Rotation paths and how fast each direction turns (deg/step):
Each turn is a multiple of 5 degrees from 10 to 175, or 0.
Each row of a path follows its step; steps can be skipped.
path 1
step 2: [+0.28, +1.94, -2.03, -2.29, -0.23, -0.39, +0.56, +2.00, -0.45, +0.27, +0.51, -1.75, +4.34, -1.60, +0.34, +0.55, +0.34, -0.75, -1.92, +1.22, -0.34, +1.35, +1.47, +0.84, -1.23, +0.02, +0.58, -0.59, -0.20, -0.96, +0.05, +0.88, -2.09, -1.43, +3.01, +0.39, -2.19, +0.43, -1.54, +0.16, -1.25, -0.96, -1.27, -1.61, +0.06, +0.89, -1.46, +2.02, +0.50, -1.40, -0.92, +0.02, -0.25, -0.64, -1.26, +0.81, -0.08, -0.28]
step 10: [+0.24, -0.75, -2.12, -2.09, +0.69, -2.67, -0.32, +1.48, +1.58, +0.70, -1.54, +0.40, +2.74, -1.13, -0.49, +1.68, -1.28, -0.05, -0.93, +0.12, +0.05, +2.10, +0.62, +1.33, -0.44, -1.53, +0.49, -0.67, -0.32, -0.26, +1.19, +1.23, -0.73, +1.07, +2.50, +2.76, -0.65, -0.10, -0.94, -1.23, +0.80, -1.35, -1.12, -0.43, -0.46, -1.71, -1.12, -1.43, +1.02, +1.25, +0.45, -1.70, -1.37, +1.32, +1.69, -0.66, +2.80, -0.85]
step 12: [-1.28, +1.06, -0.97, +0.71, -0.06, -1.20, -2.50, -0.49, +0.09, +1.57, -0.14, -0.55, -0.30, +2.04, -0.56, +0.17, -0.55, +1.10, -2.09, -0.47, -2.17, -0.02, -1.29, +1.55, -1.89, -2.30, +0.08, -1.22, +0.35, +1.38, +1.02, +1.48, -2.69, +1.59, +1.29, +2.05, -0.82, +0.64, -1.40, +2.08, +1.87, -0.74, -1.65, -1.72, -0.90, +0.97, -1.08, +0.70, -1.34, -0.08, +1.34, -2.01, -0.40, +0.91, -1.57, +0.62, -1.40, +1.04]
step 13: [+0.91, -0.71, -0.60, -0.13, +1.24, -3.17, -0.81, +3.66, +1.97, +0.23, +0.07, -4.31, +1.18, +0.28, +2.10, +0.48, +0.66, -0.83, -0.10, +0.19, -2.84, -1.91, +0.38, -0.81, -2.07, -0.24, +0.30, -0.12, +0.45, +1.27, -0.94, -0.82, -1.07, -0.58, -0.27, +0.34, -0.93, -0.48, -2.09, +1.72, +0.35, -0.53, +0.74, +0.89, +0.93, -0.64, -0.45, +1.77, +0.25, +0.20, -0.13, -0.31, +0.86, +1.49, -0.92, -0.53, +1.68, -0.36]
step 15: [+0.74, -0.15, -1.44, -0.74, -0.23, -1.60, +0.30, +1.10, +0.46, -1.58, -0.64, -1.44, -1.35, -1.82, +0.24, +0.02, +0.41, +0.58, -0.65, +0.59, -2.22, +0.91, -0.75, +0.89, -0.78, +0.50, -1.68, -0.06, -2.57, +3.19, +0.59, +0.76, -1.67, +2.55, +1.14, -1.89, +0.31, -1.37, -1.51, +1.19, +0.01, +0.25, +0.60, -0.70, +0.36, +0.30, +0.77, +1.70, +1.92, +1.15, +0.90, -1.57, -3.56, -0.43, +1.88, +1.53, +0.73, +0.47]
step 17: [-2.36, +0.51, +0.78, +0.49, -1.04, +1.04, -0.24, -0.52, -0.25, -0.35, -0.44, -0.82, +1.03, +1.12, -0.31, +1.14, +1.86, +2.78, -0.20, +1.92, +0.50, +2.45, -2.05, +0.76, -3.72, +0.54, +0.96, -1.31, -1.27, +0.37, +0.92, -0.28, -1.20, +0.81, +3.51, -2.09, +1.26, +0.06, -1.16, +0.01, -2.15, +0.24, -0.63, +0.13, -0.79, +1.75, -0.90, +1.38, -1.22, +0.89, +0.27, -0.01, +0.26, -1.65, +1.29, +1.25, -0.51, +0.17]
step 27: [+0.16, -0.26, -0.11, -0.93, +0.79, -2.08, -0.41, +2.77, +0.79, -0.29, +1.11, -1.21, +0.95, +1.05, -1.73, +2.27, -0.57, +0.73, -2.43, +0.48, +1.74, -0.35, +1.28, -1.41, -2.36, +0.69, -0.06, +1.37, +0.29, -0.85, +0.20, -0.12, -0.69, +1.38, +0.07, +0.60, +1.00, -0.84, -3.19, +0.91, -1.20, -1.10, -0.88, -2.87, -1.57, -1.18, -2.42, +0.66, -1.80, -1.01, +0.75, -1.26, +0.07, -0.88, +1.84, -0.51, -1.12, +0.48]
Directions:
[+0.17, +0.08, -0.06, +0.13, +0.12, +0.03, +0.14, -0.57, -0.42, -0.31, +0.75, -0.33, -0.28, -0.78, -0.48, -0.08, +0.11, +0.16, -0.44, -0.43, -0.57, -0.09, +0.36, -0.30, +0.14, -0.28, -0.33, +0.35, -0.13, +0.20, +0.30, +0.33, -0.37, +0.57, -0.90, +0.05, -0.16, -0.36, -0.35, -0.30, +0.35, -0.04, -0.81, -0.11, -0.22, +0.40, +0.24, +0.38, -0.46, +0.00, +0.17, +0.19, +0.08, +0.01, -0.36, +0.18, -0.47, -0.93] : 100
[+0.51, +0.16, +0.48, -0.29, -0.39, +0.50, -0.68, +0.18, +0.30, +0.29, -0.16, +0.16, +0.21, +0.21, -0.81, +0.02, +0.45, -0.32, -0.17, +0.21, -0.24, +0.39, +0.08, -0.02, +0.29, +0.25, +0.34, -0.68, -0.88, -0.37, +0.04, +0.25, -0.10, +0.04, -0.32, -0.15, +0.02, +0.23, +0.55, +0.29, -0.02, +0.07, -0.15, -0.94, -0.09, -0.53, -0.24, +0.66, -0.27, +0.32, +0.63, +0.71, +0.18, +0.19, -0.15, +0.02, -0.03, +0.11] : 145
[+0.70, -0.33, +0.13, -0.38, +0.05, -0.58, +0.13, -0.16, -0.43, -0.17, +0.12, +0.63, -0.15, -0.07, +0.42, -0.24, +0.69, -0.40, +0.56, -0.02, -0.83, +0.41, -0.31, +0.32, +0.51, -0.10, -0.29, +0.20, -0.06, +0.32, -0.13, +0.17, +0.56, +0.33, -0.28, +0.48, -0.19, -0.08, +0.21, -0.23, -0.59, +0.34, +0.23, -0.20, -0.03, -0.74, +0.22, -0.50, +0.13, +0.33, +0.16, -0.27, -0.35, -0.28, +0.58, +0.09, +0.51, -0.55] : 70
[-0.29, -0.18, -0.12, -0.35, +0.41, -0.37, +0.43, +0.45, +0.20, -0.11, -0.33, +0.18, +0.37, +0.07, +0.21, +0.22, -0.16, +0.43, -0.54, -0.60, -0.94, +0.16, +1.03, -0.49, +0.34, +0.67, +0.46, -0.07, -0.32, -0.14, -0.04, +0.40, -0.06, -0.58, +0.01, -0.25, -0.66, +0.22, +0.36, +0.22, +0.32, +0.27, -0.08, +0.07, +0.38, +0.38, +0.29, -0.46, +0.16, +0.79, +0.00, -0.34, +0.02, -0.27, -0.04, +0.16, -0.04, +0.07] : 135
[-0.08, +0.43, +0.14, +0.06, +0.18, +0.60, +0.23, +0.28, -0.20, -0.48, +0.34, -0.15, +0.49, +0.66, +0.42, -0.54, -0.41, -0.04, +0.62, +0.64, -0.29, +0.39, +0.47, +0.32, -0.26, +0.65, -0.01, +0.03, -0.03, +0.76, -0.15, +0.54, +0.46, +0.10, +0.12, -0.66, -0.20, -0.07, -0.30, +0.19, -0.05, -0.42, -0.18, -0.10, -0.45, +0.15, +0.18, +0.29, +0.15, -0.49, +0.02, +0.59, -0.30, -0.61, -0.16, +0.66, +0.12, -0.23] : 25
[+0.13, -0.23, +0.65, +0.45, -0.49, -0.45, -0.25, +0.09, +0.47, +0.50, -0.03, +0.31, -0.23, +0.38, +0.33, -0.17, -0.40, +0.05, -0.04, +0.22, -0.76, -0.15, +0.40, +0.22, -0.51, +0.24, -0.28, -0.61, +0.70, -0.04, +0.62, -0.22, +0.28, +0.52, -0.20, +0.59, -0.27, -0.24, +0.62, -0.48, -0.32, -0.54, +0.02, +0.44, -0.32, +0.54, +0.01, +0.26, -0.32, +0.32, -0.15, +0.13, +0.59, +0.17, +0.10, +0.24, -0.32, +0.22] : 55
[-0.42, -0.04, -0.34, -0.01, -0.29, +0.53, +0.25, +0.51, -0.02, -0.59, -0.52, +0.60, -0.87, -0.27, +0.49, -0.23, -0.02, +0.07, -0.31, -0.32, +0.12, +0.12, +0.31, +0.39, -0.03, -0.67, +0.54, -0.41, +0.03, +0.31, +0.16, +0.00, -0.27, +0.25, +0.70, +0.37, -0.76, -0.38, +0.04, +0.52, -0.22, +0.14, +0.13, -0.21, +0.09, -0.11, +0.67, +0.52, -0.44, -0.27, -0.01, +0.47, -0.18, +0.40, +0.19, -0.35, +0.07, -0.38] : 135
path 2
step 21: [-0.82, +0.50, +1.08, +1.18, -0.63, -1.58, -0.24, +0.11, -0.43, -0.35, +0.10, +3.18, -0.05, +0.27, +2.74, -1.12, +0.85, +0.88, -1.08, -0.92, +1.95, +0.07, +0.14, +0.18, +2.43, +0.04, +0.88, +1.94, -2.24, +1.95, +1.83, +0.38, +0.15, +0.67, -0.91, +0.67, -0.69, +1.24, -1.46, +1.25, +1.86, -0.13, +1.12, -0.52, -2.20, -0.43, -0.63, +2.38, +2.50, -0.76, -0.30, +0.54, +1.22, -2.05, -0.03, +1.71, +2.08, -1.26]
step 24: [-0.91, +0.08, -0.56, +2.17, -3.06, -1.76, +2.66, -1.91, +0.30, +0.71, -0.83, +1.07, +0.46, -1.05, +1.41, -0.96, +1.08, +1.21, -1.05, +0.11, +0.37, -0.57, +0.99, -0.48, -0.51, -0.50, +1.42, +1.28, +0.17, -1.45, -0.33, +1.46, +0.59, -2.30, -0.78, -0.78, +2.62, +2.03, -0.38, +1.04, -0.37, +0.04, -0.51, +0.93, -1.40, +0.33, -0.83, -1.41, +2.00, +2.74, +0.40, +2.73, +0.81, -0.66, -1.12, +0.85, +1.81, -1.51]
step 25: [-0.89, -0.94, +0.98, +0.53, +0.79, -1.02, +1.63, +0.57, -0.35, -1.03, -1.11, +2.13, +1.62, -0.90, -0.14, -0.61, +2.27, +0.28, +0.59, +0.68, +0.25, +1.93, -1.68, +0.24, -0.02, -0.79, +0.71, -0.72, -1.17, +2.63, +0.75, -1.05, -0.88, -0.63, +0.65, +3.25, -1.01, +1.77, +3.19, +0.81, +2.17, -0.46, +0.82, -1.15, -0.94, +1.54, -1.56, -1.36, +0.48, -0.53, -0.78, +2.97, +0.64, +0.52, +2.24, +0.94, +0.50, +1.30]
step 26: [+1.74, -1.10, +2.60, -1.86, +0.98, +1.11, -1.44, +0.28, +1.63, -1.01, -0.42, +2.47, +0.88, +1.75, -1.90, +0.26, +0.34, -1.14, -0.22, +1.07, -1.87, -0.47, -1.99, +0.45, +1.50, +1.68, +2.40, +0.75, +1.43, -0.45, -0.22, -1.91, -0.17, +0.17, -2.36, +1.39, +2.08, -0.09, -0.75, +0.30, +0.59, -0.24, +1.78, -0.25, -1.05, +0.36, +2.44, +0.33, +0.51, -0.33, +1.95, +2.82, -0.62, -0.84, -0.65, -0.39, -0.51, -0.71]
step 28: [-2.36, +0.11, +0.58, +0.62, -0.95, -0.66, +1.65, -0.38, +1.78, +0.39, +0.36, -1.60, +2.19, +1.29, +1.94, -1.57, +1.26, -0.59, -0.23, +0.70, +2.33, +1.18, -1.22, -1.79, +0.38, -0.35, -0.84, +0.48, -1.00, +0.81, +1.06, +0.41, -0.68, -0.51, -0.69, +0.93, -0.57, +0.30, -0.46, +2.67, +0.35, -0.67, +1.21, +1.02, -2.53, -0.83, -2.37, -0.91, -0.04, +1.17, -0.37, +2.10, +0.97, -2.32, +2.12, -2.54, -1.75, -1.38]
step 29: [+0.79, +0.31, +0.77, -0.02, +1.95, +1.81, +2.69, -0.60, +1.92, -0.05, +0.85, +2.40, +0.89, -0.76, +1.18, +1.93, +3.14, -0.24, +0.52, +1.33, +0.19, -0.01, -0.57, +0.20, -1.81, -0.18, -1.23, +3.02, +0.97, -0.14, -0.28, -0.69, -0.18, +1.55, -0.51, +3.06, -0.28, +1.31, +1.28, +1.92, +0.16, +1.12, +0.49, -2.29, +0.71, -0.27, +1.32, +0.72, +0.99, -1.12, +1.15, +1.66, -0.22, -1.50, -1.63, -0.96, +0.72, -0.11]
step 31: [-1.19, +0.31, +0.42, -0.51, -0.74, -0.85, +2.29, +0.44, -0.52, -0.56, +0.87, +1.93, +1.40, -1.58, -1.78, -0.31, -0.03, +0.87, -1.33, -1.17, -0.87, +1.39, -0.53, -0.61, +1.49, -0.81, +0.19, -1.17, -1.10, +0.60, -0.10, +1.13, -0.39, -3.09, +0.16, +1.04, +2.25, +0.86, +1.74, +1.67, +1.00, +2.05, +1.70, +1.55, -3.20, +0.87, -1.06, -2.73, +0.12, -1.65, +1.06, +0.31, +1.31, -0.24, +2.32, +0.77, -1.40, -1.23]
Directions:
[-0.15, +0.02, +0.33, +0.22, -0.34, +0.31, +0.68, +0.73, +0.22, +0.10, -0.05, -0.27, +0.26, +0.36, -0.25, -0.44, +0.30, +0.13, -0.35, -0.34, -0.03, +0.25, +0.48, +0.23, -0.06, -0.40, +0.09, +0.69, +0.45, +0.65, -0.28, -0.04, -0.37, -0.73, +0.01, -0.47, +0.01, -0.06, +0.31, -0.75, +0.12, -0.50, -0.05, -0.14, +0.27, +0.18, +0.20, +0.78, +0.65, +0.65, -0.08, -0.54, -0.43, -0.14, +0.01, +0.11, +0.41, +0.23] : 130
[+0.47, +0.27, +0.28, -0.06, -0.05, +0.13, -0.14, +0.28, +0.05, +0.19, +0.68, +0.43, -0.13, -0.08, +0.13, +0.21, -0.20, -0.48, +0.52, +0.13, +0.40, -0.19, -0.02, +0.25, +1.09, -0.34, +0.04, -0.11, -0.12, -0.32, +0.61, +0.13, -0.34, +0.06, +0.19, +0.09, -0.82, -0.12, +0.73, -0.64, +0.04, +0.05, +0.07, -0.08, -0.07, +0.23, +0.68, -0.20, -0.03, +0.57, +0.42, +0.44, +0.05, -0.44, -0.14, +0.99, -0.14, +0.11] : 85
[-0.06, -0.03, -0.31, -0.05, -0.35, +0.85, -0.22, -0.63, -0.49, -0.16, -0.08, -0.23, -0.19, +0.28, +0.14, -0.71, -0.09, +0.01, +0.02, +0.41, -0.46, +0.31, +0.24, -0.01, -0.18, +0.35, +0.21, +0.03, +0.39, +0.77, -0.19, +0.44, +0.33, +0.75, -0.18, +0.12, -0.48, -0.33, +0.74, +0.37, +0.53, -0.28, +0.29, +0.56, -0.24, +0.08, +0.45, +0.00, +0.29, +0.27, -0.10, -0.17, +0.21, +0.00, +0.36, +0.38, -0.57, -0.73] : 145
[-0.68, +0.38, -0.30, +0.40, +0.16, +0.23, -0.33, -0.18, +0.46, +0.20, -0.20, +0.24, +0.05, +0.02, -0.42, +0.63, -0.12, -0.36, +0.69, -0.50, -0.80, -0.42, +0.23, -0.03, +0.32, -0.19, +0.34, +0.16, +0.31, -0.39, +0.16, -0.05, +0.01, +0.26, -0.96, +0.83, +0.03, +0.13, +0.02, -0.04, -0.04, -0.35, +0.19, +0.41, +0.86, +0.17, +0.36, -0.18, +0.32, +0.07, -0.52, -0.38, -0.41, -0.04, -0.16, -0.43, -0.02, +0.18] : 110
